One vector is turned by the same rotation once a tick. Each row is the vector after some number of ticks, and that number follows the row.
The counts run from 0 to 1323.
[-19  35  -3   9 -28   6   3  12 -16  23   7   4   4  -9  18  21  13  34
  16  -8  -5  17  14  -3  -1   3 -11   1 -27 -40   4   6  -3  -3  -4  -1
 -17  29  -9 -12   1  15 -17  -3   0  -2 -15  -2   5  24 -33  -6 -19   4
  -5   3   1  -3  -5  21  -4   2   9] -> 295
[  0  26 -13   2 -16  19 -20   4 -25  35 -10  10 -17 -24   5   8   6   8
   0   5  -8  10  24   9  -1  13 -27   6 -43 -16   1 -11  -9  -8  11  25
 -24   5   1   1  -4  34  -4   0  -3  -2   1 -12  20  31 -14  -4 -40  13
  -5  -8   5  -5  -4  12  16  21   6] -> 703
[ 13  13  12  -2 -22  28  14   0  10  17  -6  16  -5 -15 -14   5  -7  24
  24 -29  -2  14  14  11 -21   6 -11   4 -19  -4  -4 -13 -19  13  -8 -15
 -26  -3  14  11  15  37 -31  -6  15  -1   4 -13  21  20 -30  14 -18  -4
  10  -3  24 -10  -4   2  -7   6   1] -> 660
[-18  21 -18  19  -8  25  -2  10 -18   5   7 -12 -32   8  26   2   0  34
  17  -9  10  -3  14  -1  -5 -18   9   6  11 -18 -15 -19   8  13  -3   7
 -11  20 -35   7   9   7  -8  -2  20   6   0  17  15  -1 -31  -7 -33   0
 -16 -31   3  14 -18  11  -5  -7  16] -> 1029
[ 26  23  -4   5 -20  36   7   7  -7   1  15  12 -18 -19  12   5  -5  28
  -8 -15  -9  15   6   7  -2 -12   0 -18  -6 -17   8  11   8   0   4   3
   1  24   0  25  29  18  -7  14  17  23 -10 -18   8  -4   3  -6 -31 -26
 -14  -1 -29   7 -33  -3 -13  -2   7] -> 1237
[ 11  13 -14  15 -11  14  15  20 -23  28  -6  12 -13  -5  13  15   9  28
  28 -18  -5   7  20 -11 -10   3  -7  -7 -37 -15  -9 -13  -3 -14  -1   1
 -10  10   0   6  20  44 -16  12  22 -13   1   7  -1  14 -29  -2 -35  -3
  11   5   5  -8 -17  25 -15 -16  -9] -> 97
[ -2  22  -5  21   7  33   3  10  -6   8  18  -5 -16 -19  19  -7  -4  44
  11   3  16   1   1   6  -6  -9 -13   3  -3 -20 -21  -7  -6  13  -8   6
  10  14  -3  24   6   1 -26  17  18  19 -13   2  25 -24 -23 -16 -18 -10
 -27 -14 -28   5  -8  12   7  -1  19] -> 752
[ 11   7  -6  11 -13  29  16 -25  -9   3  13   1 -28 -25   3  18 -18  22
  18 -27  -4 -10  16  13   6 -13 -16   2  -5   3 -14 -25  -8   5   3 -15
   9 -22  15  16  -2  23 -21   9   5  14  13   1  25 -31 -13 -11 -25  -5
   2 -22  -4  10 -28 -13   6  13   1] -> 158
[ 10   5 -26 -23 -26  30   7 -19   1  19   4   4 -27 -24  22  10 -28  19
  -1 -29   7  -1  13   6  -3 -10   5  -4 -15 -19  15  -5  16   5  -6  12
 -13  21   9  10  12  18  -5  -3   7   3   8 -21  15  -5  -8 -12 -30 -36
 -11 -10  -5  11 -42   6 -13   3  -3] -> 152
[ 11 -19  13   2 -11  32   0 -15   3  17  19   2 -19 -26   7  25  -9  20
   0  -7  -6  -7  23  15 -10 -11 -30   9 -11   0 -10 -14  -7  20   0  -6
   1 -20   2   8  12  23 -35  -4  -5  11  -9 -23  26 -21  -8  -9 -29 -14
  -9 -25 -23  10 -24  -6   4  -2   0] -> 993
[ 28  25 -15  17 -12  31  30  14 -17   4  12   5   1 -11  -4 -10   2  18
  10  -5  -1  11   7   1 -24  -6 -15 -14 -13  -1   9 -18  10   8  21   5
 -16  11 -10  29  27  23 -15  19  41  13   4   0   8  18 -16  -4 -44  -7
  -7  -5   1 -19 -31   1 -17  -5 -10] -> 667
[-17  26 -16  -3 -26  18   5 -18 -12  26  10   7 -29  -6   6  16   4  22
  12  -9  15 -16  11   0  -3   0 -14   5 -16 -16  12 -17  -3  -5  10  -1
 -18   3  -4 -20 -19  27  -8 -14   2  -3  15  13  15  23 -42   7 -27   1
   7 -18  27  -1 -30   7   5  14  -2] -> 801
[ 12  30  -4   9 -12  18 -17   2 -43  11 -25  16 -19 -11  -3  -4 -10   8
  -8   3  -3  14  24   3 -10   6 -39   1 -20  -6 -16  -9 -12   5   8  13
  -9  -4   8  32   2  29   7  25  15 -11  17  13  34  10   2 -10 -25   4
 -11 -11   2   2 -12  -5   9  22  21] -> 782
[ -3  22   6  30 -36  10  27 -23 -45   9  14   5 -11  -1  11  25   2  10
  -1  -2  -9   6  25  14  -5  -6 -26   0  -9   0   8 -18  14  16  10 -16
 -16  -3   8   0   1  10 -12  15   8  11  -1  11   8  -6 -21 -16 -30  -8
   2   2  -3  -9 -46  -2  -3  14   0] -> 50
[  6  41 -19  -6 -15  26  11   7  -5   0 -11   5  -8 -17   0  -7 -24  32
  -2 -12  -9  30  17   9 -16 -11 -16  -9   8 -11   8  -3   9  -6  16  10
 -18  25   0  15   0   9   1  13  30   3   1   3  36  12  -3  -6 -32  -9
 -16  -4  10  -5 -19 -10  -8  22  20] -> 955
[  8 -17  12   0 -12  25 -17  -1  12  20   4   3 -27 -32  19  25 -11  27
   1 -18  -3   6  17  27  -5  -3  -2   3 -10  -8 -27 -14 -11   5 -14  -1
   0  -8  13  16  19  30 -22  13  -6  15  -6 -26  18 -22  -9   0  -8 -26
 -17   1 -18  16  -8   7   7 -14  14] -> 257
[ -1  33   2  13 -12  30  25  11 -12   4  24  -1  19 -15  10   3  14  28
 -13   7  11  12  -7  17 -25  -6 -23  -1 -17 -21  -1  -9  19  16  19  13
   4  13  -7  -1  11  12 -17  15  25  22  -5   0  10  18 -21  -4 -21 -10
 -28  -4   5  -8 -22  14   2  -8  13] -> 1314
[  0  30 -24   9 -13  28  -6  19  -5  11 -12   8 -31 -17  21  -1  -9  22
   0 -18  24  -6  15   8  -5   8  -7  -4   3 -21  -7  -3  23  -2  -1  26
  -1  16  -7   7   8  30   2   8  23 -17  21  -3  16   8 -10  -6 -29 -18
 -17  -3  16  15 -27  17 -19  -8  -1] -> 1294
[-22  -2  21  14 -32  24   3 -23 -23  15   6  -3 -16 -13  16  25 -23  14
   0  -4   9   1  20  20  -4 -19 -11   7  -2 -13  -6 -24   9  28 -13  -7
 -33   1   0   8  -9   1 -17   0   5  20 -12  -2  23  -9 -19  -7 -17  -5
 -11 -30 -16   0 -23   4  -1   2  34] -> 873
[-12  -2   7  27 -26  10  10  -1 -13  33  23   1 -31   0  30  31  25  25
  -6  -8  -1   6   5  15  -1   0  -3   1 -12 -15  -4 -15  -1 -11 -10  -1
  -2  14  20  -5  16  26  -2  15  -5  21 -17 -11  -2 -18 -43  -6 -17  -3
  -5  18   6 -10 -20  22   0  -7  -1] -> 347
[-22   5  -9  11   0  25   8 -11 -11  23  14  -1 -21 -14  22  20 -19  34
  22  -7   5  -1  24  17  -7 -17 -10   5   8   2 -30 -20  -7  13  -4  -2
  -7   2   3   7  -3  -7 -22   8   8  15  -7   9  27 -36 -26 -18 -17   7
 -18 -19 -17  -1  -7  14  19   5  20] -> 356
[ -7  31  -5  39  -4  15 -10   8 -15  22  -6  16 -23 -29  19   3 -13  16
   3  -5  11   7  27  15 -10   4 -48  -4 -11  -5 -19  -6   1   4  -9  11
 -12   7  14  18  10   6 -10  32   8 -15   8 -14  24 -23  -1 -16 -21  -3
 -16   8 -13   8 -11  15   1  19  -9] -> 542
[-16  26   4   0  -5  38 -10   4 -14  16  -3  13  -7 -20   0 -21  -5  30
  -5 -18  17   3 -11  13  -9   8  -9  17 -21 -21 -16  -3 -20  38  -7  20
  -7   8  13  21  32  24  -7  24  12   7   7   3  22  18 -10   4 -16 -10
 -27 -12  -1  10   9   6   8  15  22] -> 1320
[  4  27   1  -2 -28  20  -5 -14 -24   9 -18  11 -16 -13 -13  -7 -19   4
 -21   5   8  14  22  24 -15   7 -42  -7 -10  -8 -12 -11   6  11  11  10
  -4  -3  20  10  -4  34   6  13  18   1  17   6  29  22  -9  -7 -17  -8
 -10  -9  29  -5 -29  -2   6  18  23] -> 46
[  9  28  -2  -9 -21  16  -7  -3  -1   1  -2  16 -39 -16  11   3 -20  33
   5 -18 -15  22  25   1  -3 -14 -11  -8  17  -7   9   4 -17   6  -2  -7
 -26  36   2  23   4  16 -10  -2   4  -8  -4  -7  30   6  -4  -6 -30 -21
   6 -20   8   2 -15 -22  -1  30  17] -> 956
[ -3  30 -12  22 -14  17  -4  -3 -17  12  11   8 -19 -20  33  18  10  15
 -21  -9 -10   9   6  21  -7  14 -26  13   5   1  -7  -3  12  29  -9  12
  -5   1   6   3  40   2  -4  29  -7   3   8   0  13  -2   1 -28 -26  -4
 -20  12 -24   4 -19  11  21   7  -1] -> 631
[ -2  27  13  49 -19  24   6  11 -26   2  -9   6 -18 -15   3  21   1  26
  37 -25  -6   2  25   5  -7   6 -10   9  -9  -7 -25 -16  -4  -6 -17 -16
 -19 -16   8   1   3  31 -24  20  11   0  10  13  14  -3 -24   6 -15  -9
   4  -7  -3  11 -12   0  -5   1  11] -> 378
[-15  19   2  22 -15  18  19 -13 -16   2  18 -10 -15 -10  32  35  -4  42
  20  -8 -16   8  13  12  -8 -15 -19  17  18   4 -16 -12  -5  27  -4 -10
 -14   1  -5  -5  12 -14 -32   5   3  11  -3  11  19  -9 -34 -15 -26   8
  -9 -12  -9  -2 -12   4   7  14  15] -> 1202
[ -4  19  26  20 -22  18 -20  -7 -11  11   7  20 -21 -21   0  -3   8  11
  -9   0   2  27   9  32 -12  15 -39   7 -12   0   4  -7  -8  17  -8  -1
 -39   9  22   8  14  25 -15  12   3  11   0  -9  21  29  -9   5 -21   3
   1   7  -4 -17  -1  -1  15  17  11] -> 870
[ -3  37  -9   9 -21  29  13  -6 -29  -4  10  -4 -20 -15  13   7 -15  23
 -14  -4  -3  -4  18  12  -1 -16 -23  -6   8 -19  -7  -9   7  12   7  -2
  19   8  -4  13  -4   0  -2  21   1  22 -14  14  28 -30  -6  -9 -14 -23
 -26 -25  -8  24 -28  -9   2  20  40] -> 225
[-13  15 -24  19 -14  56  13  -9  -6   1  24  -9 -25 -28  20   0   0  22
 -13  -7  12 -13  -2  22 -17   0   1  11   2  -1   7 -24  21  11   8  14
 -21  -6 -14  -7   7   5  -9   6  22  19  20  -3   5  -8 -12   5 -29  -4
 -25 -22  -2  16 -28  11  10  -2   4] -> 809
[ 10  -8  14 -11 -12  12  -6 -15  10  16  20   6 -24 -12  19  30  10  38
   4 -21  -3  -3   8  27  -4  -7 -18  15   6  -7 -16  -7 -23  27  -7 -19
  15  -9   6   6  23  30 -33   1  -3   2   0   1  30  -8 -20 -16 -13  -5
  -8 -11  -8   5 -17  -1  13   4   8] -> 915
[  1  -1  -1   4 -17  11 -18   0 -15  37  -9   6 -41 -22  -7  11  -6  27
  11 -11   1   2  31   7   0  -5 -21  -4 -23 -12 -17 -19 -31 -15   1  -1
   2 -12   8   2  -9  50 -18  -1  -7   0  -8  -9  20 -15 -11   8 -22  -3
   4 -17   8   3  -5  -1  12  13   8] -> 430
[  1  13  10  41 -14  34  12   8 -27  13  25   1  -2 -16 -10   1  25  18
  -1  18   0   3  -1  11 -19   1 -37  -1 -30 -12  -7 -15  -5   3   4  -5
 -16  -7  -3  14   4  23 -17  17  27  32 -10   6   6   3 -21   6 -31  15
 -12  -6 -14 -17 -17   2   7  -7   8] -> 588
[-14  -1   9   9 -27  30   9 -19   3  17  32   3 -33 -21  20  13 -11  24
 -12  -2   7   0   9  22  -5 -12 -15   9   9  -5   4 -13  -8  33  -3  -3
 -11   4   7   7  13   0 -17   3  -8  26  -2 -20  16 -30  -4   5 -17 -20
 -11 -13 -19  14 -14   1   5  22   9] -> 982
[-14  34 -14 -10 -16  29   6  -6 -10   8  -1   4 -19 -13  11   5 -12  37
   7 -18  -6  20  18   4  -8 -22   5  11   5  -9   5 -12 -16  14   0   0
 -39  25 -14   3   6  -1 -12  -2   9  11  -3   5  25  14 -22  -1 -32   6
   6 -24  11   0  -4 -14   7  29  25] -> 121
[ -2  -2 -13   5  -2  32  -3 -12  -6   9  13  -4 -35 -17  22   6 -10  30
  -2   3  18  -8   0  27 -12 -19 -15   9  11   4 -30 -21  -3  10   5   6
   6  -2  10  18   3  15  -1  11  14  23   3   9  37 -26 -27 -20 -17  -1
 -23 -31  -1   5 -27  -1  18   1  14] -> 345
[-12  12  -1  -2 -27  23  10 -12   5  43   5  12 -20 -36  -2   5  -1  15
  -9  -8   5  14   3  16 -13  15 -32   4 -34  -4   6  -7 -13  12   0  15
 -19   2  24  -2  17  25 -20  19  -5   6   3 -34   4   4 -14   8 -25  -6
  -7  16   0 -12   6  21   6  19  -7] -> 990
[  9  31 -15 -26 -19   9  14  -1   5  10  11   9  -5 -25  15   3   0  33
  -7 -12  15   9   8  18 -18   0 -36  -7   4  -5  11  -5   7  21  26  19
   6  15  -3   6  17  27 -16   8  16 -14   5 -14  24  16  -4  -6 -31 -10
 -10   6  20 -10 -30  15   1  21  -4] -> 735
[ -2  17   2  -2  -7  52  -1  -5  -6   8   5  -4   2 -25   8  -1 -24  39
   6 -10   5  -2   0   7  -8  -3 -13  13 -15 -21 -19  -9 -19  27  -5   3
  -5  -3  11  15   9   8 -14  18   5  19   0   1  35  -1 -21  -5  -9  -5
 -22 -26  -8   5  -2  -1  19  10  35] -> 1321
